One turn or mirror swaps these rows in pairs. Which row does each one swap with?
The rows were stretched afterwards, more along some directions than others.
j_883: 12 61 -107 164 28 89 -97 -174 24 65 57 -93 50 -19 74 -112 52 -206 123 79
 -146 -35
j_661: 45 -24 174 43 -51 74 -469 -33 15 226 71 32 0 159 -243 69 -187 40 83 121
 -121 -19
j_535: 207 182 -77 243 -93 397 -224 199 -85 124 -142 105 -34 188 253 153 163
 -86 174 291 -5 177
j_691: 152 -10 -140 55 -498 193 -107 226 -82 202 -231 220 53 106 172 321 122
 -104 21 502 141 67
j_825: 131 -110 95 76 -219 64 3 -163 -39 293 2 -156 121 120 -148 65 159 100 4
 163 115 -20
j_900: 149 -41 -79 156 58 168 -257 142 -292 -61 128 13 19 214 5 164 99 -52 -35
 224 57 101
j_974: 85 -213 -121 -120 -175 619 -69 480 -275 209 -151 237 3 166 -30 555 241
 49 105 338 214 22
j_309: 14 -121 67 -110 -204 374 -310 133 -205 122 -118 19 74 143 -360 184 -3
 160 -31 -36 37 141
j_505: 71 9 50 -46 76 449 -112 -254 -244 -143 58 412 -124 -164 -52 241 249 1
 294 258 142 97
j_192: -94 -211 54 -183 -209 382 -160 -115 -108 129 -201 237 -75 -128 -433 316
 -66 67 44 35 -28 -231
j_591: 215 -139 -95 8 25 548 49 -192 -341 32 -206 -57 -123 16 -118 360 224 95
 183 -21 158 -103
j_848: -198 -43 -44 -328 -58 276 -108 212 -203 -77 -55 273 -62 -38 -176 117
 -141 -144 -19 196 39 191
j_250: -29 35 36 212 -40 85 -178 -98 50 223 17 193 16 63 -44 36 -4 -179 209 258
 -145 -42
j_642: 252 -149 -158 30 -408 484 -286 226 -294 -36 -162 82 -18 109 -88 355 289
 238 38 193 107 256
j_756: 286 -202 -8 185 -56 447 -169 -12 -345 54 92 207 -245 44 -68 467 316 220
 171 102 67 -54
j_812: 36 -296 108 -53 -416 255 -217 270 48 454 -72 106 -164 151 -344 325 -178
 38 -65 186 -141 -310
j_186: 168 43 48 229 -259 37 -347 207 -37 277 -47 -51 -55 212 -56 175 -111 45
 -54 215 32 -111
j_879: 166 -67 -154 286 -104 288 -218 259 -204 -71 69 31 -29 320 136 82 176 -50
 65 170 7 204
j_698: 164 -311 44 152 -334 234 -97 335 -102 416 189 124 -187 315 -58 284 56
 -12 80 233 -129 61
j_522: 171 -134 -80 -83 -409 484 -308 295 -290 87 -190 217 -26 129 -107 380 209
 188 3 270 149 240
j_441: 218 70 -165 51 -111 3 -171 -96 -162 -210 -47 29 188 118 49 189 88 135
 -96 55 201 173
j_749: -108 -246 -199 -353 -83 265 40 147 -170 19 14 186 112 6 -346 298 39 122
 -130 67 -12 -132
j_517: -52 -158 42 -294 -298 -19 -245 10 -57 213 -203 73 163 37 -446 282 -247
 218 -184 41 -16 -172
j_847: 8 -217 -12 -270 22 403 10 108 -403 30 63 95 -16 -45 -229 266 168 255 51
 -61 110 180
j_915: -2 -214 18 -351 -177 221 -236 120 -68 73 -202 223 207 253 -455 423 -165
 70 -208 35 -82 -182
j_759: 55 -142 -45 48 -386 255 -82 279 86 283 -143 -11 -110 147 -166 174 -103
 -41 -49 158 -86 -280
j_884: -70 -34 -138 -63 226 572 -174 83 -181 -55 -39 122 -35 96 -132 154 16
 -165 98 87 -87 -148
j_497: -113 -300 -30 -145 -406 210 -21 166 91 221 -13 112 -95 12 -290 157 -201
 -115 -115 182 -129 -165
j_278: 51 132 5 248 -316 127 -64 75 105 40 105 417 -45 10 111 177 116 -241 92
 490 21 40
j_74: 37 -247 166 58 -480 -4 -376 202 94 326 -40 45 -216 261 -198 164 -264 -33
 -113 271 -64 -191
j_241: 287 -111 -77 328 -68 462 -195 399 -220 208 148 -103 -123 276 279 188 318
 1 168 147 -43 103
j_855: -75 -209 -82 -26 -108 208 -30 -189 -227 226 -4 157 -122 -226 -175 177
 172 122 250 268 69 128
j_925: -36 -322 -226 -80 -181 274 -219 397 -115 302 -245 -130 22 166 -142 255
 -111 101 -17 21 -44 -160
j_221: -72 -154 -97 -97 -95 -2 -151 240 -89 138 -19 153 15 125 -136 252 -195
 -40 -33 250 -99 -178
j_979: 5 -50 -154 -243 -228 60 -213 112 -176 -134 -38 -94 193 78 -139 16 32 140
 -255 72 84 156
j_978: 69 -52 -84 219 -96 305 -150 -257 -185 47 -61 292 -158 -158 33 145 326 18
 291 293 11 337
j_218: -26 -117 66 -326 -177 239 -128 124 -156 136 -21 77 5 144 -279 159 -55
 -20 -71 141 57 113
j_23: 206 -114 226 287 -395 184 -308 -224 28 68 157 481 -318 96 -251 336 -3
 -39 163 418 -192 43
j_148: 11 17 48 1 -227 203 -421 -220 -32 -237 -44 343 19 198 -387 142 -133 -126
 -103 301 -57 -33
j_225: 73 10 191 292 -285 -17 -59 -186 211 320 30 71 -5 94 -144 21 -7 -186 34
 337 -71 -41
j_666: 33 -95 -72 39 114 85 159 -20 -23 57 173 43 -66 20 -55 167 -73 -65 19 -32
 6 -224
j_143: 87 101 -117 129 -129 203 -23 -297 -155 -253 118 351 91 12 -34 63 307
 -125 152 293 69 337
j_611: 269 -47 -22 359 -153 189 -446 69 -133 17 178 37 -104 168 222 93 276 106
 119 78 -125 294
j_809: 95 3 -11 127 8 239 -153 -139 -59 -53 125 302 -194 66 -61 258 17 -191 168
 278 -119 -157
j_889: 116 -117 -39 -100 49 223 -276 6 -132 37 186 2 -132 65 -130 151 7 -30 -13
 58 -133 -160
j_672: -88 -215 -45 -454 -238 274 -152 -2 -134 159 -224 354 43 11 -462 456 -93
 52 -38 219 13 -115
j_45: 89 142 -176 -192 -163 204 -220 62 -167 -192 -25 418 128 159 -140 250 98
 -52 -85 374 148 134
j_466: 49 -87 61 29 -306 89 -110 -99 4 278 -183 73 -57 219 -476 279 -279 -20
 -13 178 15 -207
j_277: 141 -36 -113 -31 25 244 -33 277 -341 -135 77 11 92 213 159 160 223 19 -3
 180 146 212
j_152: -104 -42 -48 1 -104 113 -258 -95 -14 208 -178 30 66 78 -83 43 -138 -130
 97 158 -33 -156
j_461: 129 -5 -25 267 -529 68 -287 69 36 86 -37 397 -116 128 -8 257 11 -122 41
 556 -12 -20
j_804: 78 -149 -41 -25 -367 302 100 202 -91 -8 -93 67 43 147 -85 210 104 -91
 -77 287 243 -32
j_959: -11 -59 62 -87 5 66 -320 -48 -64 -85 159 97 20 231 -345 -10 -172 1 -72 2
 -173 60
j_956: 134 54 64 269 -20 275 -202 -231 -239 -109 168 183 -80 -73 137 14 352 -95
 317 293 39 375
j_683: -43 95 -194 -253 114 399 -64 -95 -227 -277 -145 257 139 -159 -70 215 129
 -90 84 215 106 6
j_169: 20 -166 96 19 -43 445 -6 -102 -252 30 195 241 -34 79 -189 229 210 -97
 230 238 108 132
j_491: 207 204 -70 175 -38 212 -281 26 -144 -167 49 148 24 286 120 114 122 -132
 71 277 44 205
j_739: -6 -46 -144 81 106 102 -70 50 -107 29 -23 195 -25 142 -44 190 -60 -172
 -45 216 -25 -308
j_633: 77 -124 -259 -206 -418 379 -125 289 -134 -5 -288 161 280 242 -120 282
 127 101 -185 172 130 202
j_957: 49 -36 -138 203 -178 226 -57 141 15 45 -95 66 -1 82 86 187 15 -243 48
 328 -4 -251

j_889 pairs with -> j_45
j_759 pairs with -> j_642
j_143 pairs with -> j_883
j_809 pairs with -> j_491
j_915 pairs with -> j_848
j_497 pairs with -> j_633
j_591 pairs with -> j_466

One turn or mirror swaps these rows in pairs. Which row does each one swap with?
The rows were stretched afterwards, more along some directions than others.
j_292: 46 255 -82 267 -23 -23 123 72 -303 -90 66 -13 -246 -122 -73 -13 -300 -5
 -171 2 -90 -59 78 -161 -69
j_565: -47 -224 211 44 -289 154 61 134 28 10 -184 -23 -51 -286 -74 -168 36 -133
 216 -22 265 94 183 10 -121
j_771: -78 6 6 -5 -28 -111 -40 -73 109 81 2 -169 77 180 38 52 2 -257 -21 311 91
 -163 78 -114 -177
j_590: -200 -115 119 -110 63 -19 -113 207 39 155 212 -135 -19 -95 34 229 32
 -118 -299 180 66 -169 -16 -164 -87
j_483: 1 27 -125 216 -37 89 111 27 -212 -132 -104 156 -395 -342 -119 -361 -16
 -207 31 230 105 -76 -33 -136 -182
j_913: 247 -176 24 121 -370 11 -192 -38 101 110 63 -24 149 -31 31 -142 221 -246
 -22 -119 331 -10 200 -97 -63
j_354: -28 67 4 91 40 62 23 -111 170 -3 -29 50 -32 168 19 -157 87 23 228 70 73
 79 109 120 250
j_473: -21 183 -5 22 300 -209 42 255 -222 -109 91 100 -301 -129 -127 114 -161
 21 -232 293 51 26 -271 58 -62
j_939: -52 -79 -133 100 -549 42 -60 -286 363 -20 23 31 -60 103 -62 -230 315
 -422 236 253 197 -68 136 -139 -43
j_339: -12 -16 115 63 -14 -44 187 109 -251 -136 -296 -81 -93 -9 -56 -181 148
 -230 169 120 262 24 186 -19 -39
j_498: -103 -22 67 -86 186 104 75 0 104 138 -45 45 130 197 53 5 64 66 141 4 112
 184 52 197 202
j_446: -184 164 27 121 456 -44 154 255 -284 -245 92 130 -446 -137 -164 9 -338
 226 -359 301 -275 -155 -176 -67 15
j_534: 161 222 -116 250 -28 176 104 15 -183 -160 -31 340 -226 -171 -40 -233 190
 59 141 46 98 -23 -250 22 -22
j_298: 34 99 148 344 72 -47 -212 -29 4 -309 55 -135 -84 9 -92 -74 -173 -66 -103
 116 -186 -43 15 -154 4
j_488: 115 116 -83 162 -256 -100 -98 -14 -61 -42 10 -72 -370 -85 33 -117 1 -158
 70 168 278 106 -139 -225 72
j_593: 42 28 -152 63 60 104 84 -138 -4 38 -92 103 289 24 140 55 118 -6 31 -94
 103 147 194 2 79
j_57: -247 -91 57 -155 107 26 193 207 -179 58 2 52 27 112 23 190 -88 -1 -259
 64 52 169 -167 -151 -25
j_95: -43 2 253 30 -131 -116 -213 264 -178 30 65 24 -81 -13 -22 -28 57 37 -49
 -44 161 24 335 88 80
j_842: -40 99 36 109 290 -45 200 248 -267 -175 22 205 -105 15 -90 50 -319 494
 -298 74 -234 15 -116 -50 110
j_740: 81 58 -174 -7 248 38 -140 -63 -76 -114 70 203 -224 -37 -60 128 -96 -207
 -216 89 -151 59 -148 -246 -325
j_265: 191 105 -2 261 70 154 35 -75 -123 -138 -53 94 -209 94 -22 -242 216 -403
 22 215 150 55 91 -221 77
j_670: 36 123 -228 -27 315 41 -76 -56 -77 -136 42 163 -307 -127 -1 102 -170 -67
 -224 138 -189 68 -208 -211 -295
j_971: -147 -17 64 -116 190 85 114 54 -2 179 -48 -15 164 243 97 83 15 30 142 36
 97 201 54 138 222
j_663: -29 192 -54 134 419 34 151 107 -251 -205 -34 268 -111 -52 -3 5 -185 221
 -200 -8 -154 47 -15 -23 72
j_78: -197 98 191 9 149 -71 12 173 -316 87 83 -108 -52 -48 63 200 -56 72 -118
 236 205 -264 28 150 -6
j_288: 73 154 20 106 42 -8 -92 -160 148 -91 149 -8 7 353 -76 55 126 -163 14 66
 -164 51 -9 40 -29
j_60: 41 271 -311 -117 121 -20 144 -55 17 -55 -168 9 84 126 57 22 12 199 -118
 170 -184 50 -283 -4 143
j_727: -20 87 -166 -35 232 -48 -108 31 -108 215 -32 150 -79 237 120 87 97 -104
 -388 52 -10 144 98 -50 -38
j_272: -128 -12 197 -130 130 36 -23 252 -58 90 142 -110 46 -106 99 255 49 -81
 -222 151 130 -56 34 -187 -34
j_147: -26 -103 -156 34 -501 151 -27 -349 330 106 10 -28 227 148 0 -114 347
 -429 308 139 218 -17 267 -95 -26
j_33: -165 60 -7 168 64 -41 64 -48 61 -113 42 106 -4 108 -11 -88 84 65 214 191
 3 -127 186 58 125
j_745: -213 -16 151 -6 -71 -73 -315 4 81 -65 40 -111 34 135 -278 30 85 -292 -75
 182 -30 -22 254 56 -205
j_834: 118 110 -95 387 -175 -130 -90 -153 84 -276 35 144 -272 19 -74 -253 199
 29 -20 200 57 -89 72 60 112
j_529: 205 100 -161 160 -167 50 -33 -160 1 -109 24 27 -425 -98 14 -231 -58 -125
 152 157 182 106 -231 -163 1
j_480: -186 -1 -1 -18 47 -9 176 172 -187 -147 46 186 -249 -2 -89 5 -109 -86
 -266 201 -16 -1 -233 -231 -106
j_865: 156 79 -135 -51 288 64 -159 -48 -124 -108 119 211 -182 -5 -166 75 -135
 -276 -177 97 -219 -43 -93 -193 -378
j_252: 121 205 -39 266 -4 -263 189 130 -252 -311 -36 119 -272 -27 62 -10 -238
 98 -362 358 90 -110 -227 -335 -111
j_576: 309 71 -196 333 -275 -103 -176 -174 217 -244 -55 30 -107 -264 -217 -174
 157 -306 46 266 100 -14 137 -84 -157
j_536: -105 158 -151 -69 38 101 47 -50 179 -57 20 195 102 -39 135 30 153 118
 114 79 -21 51 -343 128 79
j_988: 179 177 -48 323 -118 16 -99 102 137 -416 -145 -130 -284 -183 -52 -205 64
 -23 22 248 103 49 -276 -292 111
j_273: -150 -77 71 -181 203 130 141 27 51 219 -51 -62 223 214 115 142 14 41 83
 2 115 230 43 85 201
j_345: 233 150 -232 161 -177 38 -23 -157 -77 -58 25 37 -400 -108 4 -199 -52
 -209 144 150 203 90 -197 -213 2
j_159: 8 7 -224 -75 292 -40 11 -157 101 84 -26 189 -88 299 9 202 64 130 -197 72
 -122 75 -264 -178 -112
j_947: -130 294 156 58 325 -170 -118 153 -493 20 315 117 -190 137 37 136 -382
 168 -254 27 -93 -232 1 201 -71
j_880: 82 52 -175 -84 289 28 -135 -57 -46 -63 29 121 -220 -12 -51 159 -71 -187
 -212 117 -164 134 -141 -215 -311
j_579: -65 56 34 196 256 -112 -12 128 -173 -246 -162 123 -353 -159 -22 -259
 -187 -84 -305 93 34 -142 -202 -177 -140
j_243: 75 -68 31 164 57 -67 -141 49 -36 -106 -85 -72 122 -34 -51 92 -8 118 -330
 65 -38 -46 -96 -11 -69
j_981: 105 2 -4 67 51 132 116 182 46 -25 73 129 -71 15 -24 47 -178 22 8 75 -120
 -54 -236 -52 -313
j_545: 120 189 -22 -39 222 15 -109 224 -358 -49 99 215 -277 -75 -120 7 -230 15
 -206 37 -2 -225 17 69 -334
j_12: 10 113 -117 144 178 98 122 -34 -54 -100 -113 161 121 -90 66 5 27 92 -30
 -21 30 118 123 -15 103
j_711: 81 204 -115 206 -87 -112 -66 -124 37 -154 30 44 -475 -52 32 -71 82 -73
 32 265 213 -86 -74 -276 96
j_166: 150 83 -125 107 -214 44 -68 -115 -19 5 70 12 -375 -51 -7 -145 -70 -207
 149 156 205 60 -167 -202 1
j_722: 33 121 50 116 209 116 -87 133 -93 -262 123 127 -72 -51 -161 -214 -81 -95
 75 57 -181 -88 -80 -74 121
j_20: 192 73 -148 55 399 28 -21 13 -211 -183 80 296 -450 -26 -229 -73 -341 -42
 -300 50 -208 -128 -242 -273 -237
j_542: 111 169 -7 176 74 -221 107 139 -351 -177 -19 55 -61 11 76 93 -171 85
 -410 192 79 -72 -168 -230 -145
j_110: 189 163 -89 326 -363 8 95 126 61 -152 -34 54 -107 -254 154 85 7 163 -53
 142 86 -17 -63 -220 -169
j_181: -137 -115 106 -60 27 152 -58 186 138 133 -175 14 -106 -118 -91 63 149 52
 -43 76 -43 148 26 -17 -179
j_799: 66 68 -136 100 131 90 77 -57 -81 -39 -103 157 231 25 74 46 34 35 -24 -53
 -19 141 176 -12 61
j_349: -50 59 -111 84 35 -176 26 -88 127 -81 13 41 -96 170 9 -54 -98 -239 -60
 389 6 -231 -21 -180 -245
j_928: -47 59 -58 -23 33 -59 -70 -16 142 -70 -59 124 -167 70 58 14 312 69 -176
 307 -11 189 -253 4 -28
j_355: 98 110 -112 175 60 80 253 -50 -287 -43 -52 125 -384 -143 -73 -25 -159 46
 -12 182 114 -136 -59 -370 -83
j_393: 6 257 125 91 -22 -62 -74 -93 14 -143 26 87 -285 39 82 -148 122 -75 -24
 330 185 -252 -68 7 30
j_199: 257 -158 143 228 -434 -39 -166 33 -35 -30 144 -14 -31 -139 -29 -82 234
 -195 -163 26 341 -129 177 -168 -84
j_39: -71 307 -9 219 -3 -55 -18 78 -342 -285 135 69 -228 -15 -222 -182 -167
 -66 -66 188 40 -109 -218 -13 67

j_292 pairs with -> j_288
j_446 pairs with -> j_834
j_33 pairs with -> j_842
j_60 pairs with -> j_339
j_880 pairs with -> j_345
j_939 pairs with -> j_480
j_565 pairs with -> j_536
j_488 pairs with -> j_865
j_947 pairs with -> j_298

One turn or mirror swaps these rows in pairs. Which row does each one swap with?
The rows were stretched afterwards, more along some directions than others.
j_936: 290 256 -45 360 -84 284 -200 -255 75 -112 292 -359 65 -107 179 -327 85
 180
j_774: 336 103 -209 184 33 176 436 -663 300 -314 382 -326 -140 101 216 -383 315
 251
j_677: 236 206 -190 240 -225 -13 48 -379 134 -328 -136 -402 18 88 54 -262 -279
 401
j_867: 154 129 -142 266 -44 447 -231 -473 47 -383 442 -339 -41 -249 176 -263
 240 36
j_968: 545 318 -226 121 -183 231 173 -416 213 -444 153 -439 45 64 392 -351 86
 226
j_746: 441 116 -90 200 -14 65 243 -658 89 -110 50 -62 33 -7 124 78 -63 128
j_779: 229 311 -48 111 -301 367 24 -458 140 -895 86 -425 116 178 300 -214 143
 220
j_964: 192 263 -364 382 -124 390 87 -466 178 -456 47 -279 -32 18 216 -185 -109
 232
j_245: 262 253 50 336 -313 333 78 -428 205 -527 71 -599 217 -5 257 -407 65 113
j_592: 349 202 -139 73 -401 187 131 -329 388 -704 24 -664 155 99 396 -522 47
 416
j_550: 253 84 -194 283 -196 364 -141 -235 115 -554 329 -588 20 -28 286 -299 121
 -23
j_68: 243 290 -220 243 -68 242 -64 -701 197 -360 148 -179 -5 -107 13 -208 49
 472
j_648: 450 121 -251 193 -147 242 85 -181 45 -333 164 -356 -95 19 222 -161 9 88
j_975: 490 209 -128 274 -261 293 -62 -378 139 -656 23 -452 -19 -50 141 -274 -33
 395
j_924: 163 249 -279 250 -206 158 -166 -316 120 -550 53 -409 119 99 267 -439
 -247 12
j_709: 156 88 -324 308 -253 92 99 -454 123 -391 -93 -154 -89 -91 -22 -74 -134
 144
j_931: 308 272 -115 191 -120 263 247 -218 108 -335 146 -537 139 84 296 -383 223
 223
j_991: -72 65 -87 57 -229 204 -99 -96 131 -501 44 -247 11 29 125 -257 22 -98
j_427: 474 -19 -368 349 -248 238 -50 -405 200 -248 107 -350 -153 -117 237 -334
 -139 123
j_615: 382 212 -24 331 7 339 169 -379 271 -554 221 -607 -14 120 225 -525 257 39
j_209: 206 99 -221 307 -310 -12 58 -311 267 -50 31 -289 41 60 193 -207 -123 109
j_423: 154 326 -11 98 -13 382 133 -678 166 -514 334 -204 50 82 230 -300 335 204
j_371: 330 153 -236 277 -329 304 -39 -281 126 -328 -157 -347 45 55 320 -226
 -215 241
j_54: 402 151 -187 118 -144 175 101 -606 145 -431 260 -386 -87 123 19 -273 174
 406
j_299: 302 151 -116 123 -17 92 293 -347 33 165 123 -10 -14 51 239 44 47 61
j_411: 371 272 -115 195 -22 275 161 -550 184 -792 139 -663 7 81 280 -626 177
 327
j_777: 277 78 148 287 46 78 119 -568 68 59 209 -153 2 -56 -14 -145 158 208
j_384: 654 134 -18 241 -45 93 363 -800 335 -174 344 -355 61 50 177 -420 153 488
j_348: 584 291 -86 467 -35 150 45 -702 189 -125 307 -537 160 92 307 -532 -52
 399
j_929: 299 329 -121 200 -321 214 103 -652 189 -481 -70 -279 183 -129 173 -62 7
 398
j_696: 272 263 -173 391 -203 373 268 -662 186 -625 316 -400 9 135 277 -370 161
 57
j_487: 415 102 -2 291 -27 248 91 -586 64 192 611 -233 13 -19 210 -291 253 276
j_963: 393 138 -161 67 -213 349 199 -332 295 -959 169 -626 0 143 215 -427 248
 203
j_890: 176 318 -27 -87 -164 144 220 -560 123 -464 120 -283 15 124 289 -109 147
 193
j_551: 483 115 -153 256 -160 401 213 -665 316 -772 231 -659 20 101 286 -486 330
 426
j_72: 122 158 -223 234 -184 10 124 -279 163 55 -131 -72 179 -24 219 54 -372 38
j_501: 530 106 -21 143 -135 -72 372 -448 292 -221 211 -439 124 139 232 -402 160
 422
j_818: 348 11 -143 221 -143 95 210 -481 100 -302 -150 -404 30 115 26 -277 -41
 461
j_258: -19 90 -274 30 -226 23 -106 -250 138 -295 -34 -39 40 -110 3 84 -132 30
j_520: 322 -4 -336 413 -318 206 89 -531 165 -133 13 -322 107 19 338 -260 -227
 168
j_881: 177 373 -67 66 -104 258 117 -287 194 -498 166 -172 -39 44 128 -111 105
 228
j_905: 475 129 112 36 -192 21 48 -582 162 60 252 -325 144 -94 39 -135 167 523
j_275: 187 215 -82 140 -205 330 -40 -166 89 -486 30 -625 223 247 312 -416 -14
 -2
j_662: 403 120 50 -42 -173 43 367 -521 83 -93 187 -204 177 10 187 23 262 507
j_118: 373 388 -139 318 -184 379 131 -696 295 -416 295 -470 56 55 318 -341 313
 423
j_179: 516 254 -149 336 -303 330 129 -636 364 -620 366 -442 67 131 481 -417 81
 216
j_189: 147 181 -308 338 -163 295 -138 -436 86 -330 83 -205 89 88 303 -112 -180
 -144
j_977: 230 190 -48 94 -126 168 144 -710 98 -130 231 -159 46 -143 145 136 116
 353
j_617: 241 10 -187 124 -263 177 23 -421 167 -601 232 -402 -25 -96 329 -298 34
 106
j_343: 649 146 -161 353 -168 176 45 -626 122 6 -4 -316 120 -35 290 -189 -262
 337
j_176: 227 104 -51 153 -235 145 -33 -467 134 -283 150 -337 -168 -83 110 -289 34
 352
j_601: 111 132 -195 225 -114 189 53 -612 207 -217 -76 38 -20 3 108 72 -282 21

j_520 pairs with -> j_931
j_245 pairs with -> j_696
j_905 pairs with -> j_54
j_977 pairs with -> j_677
j_423 pairs with -> j_991

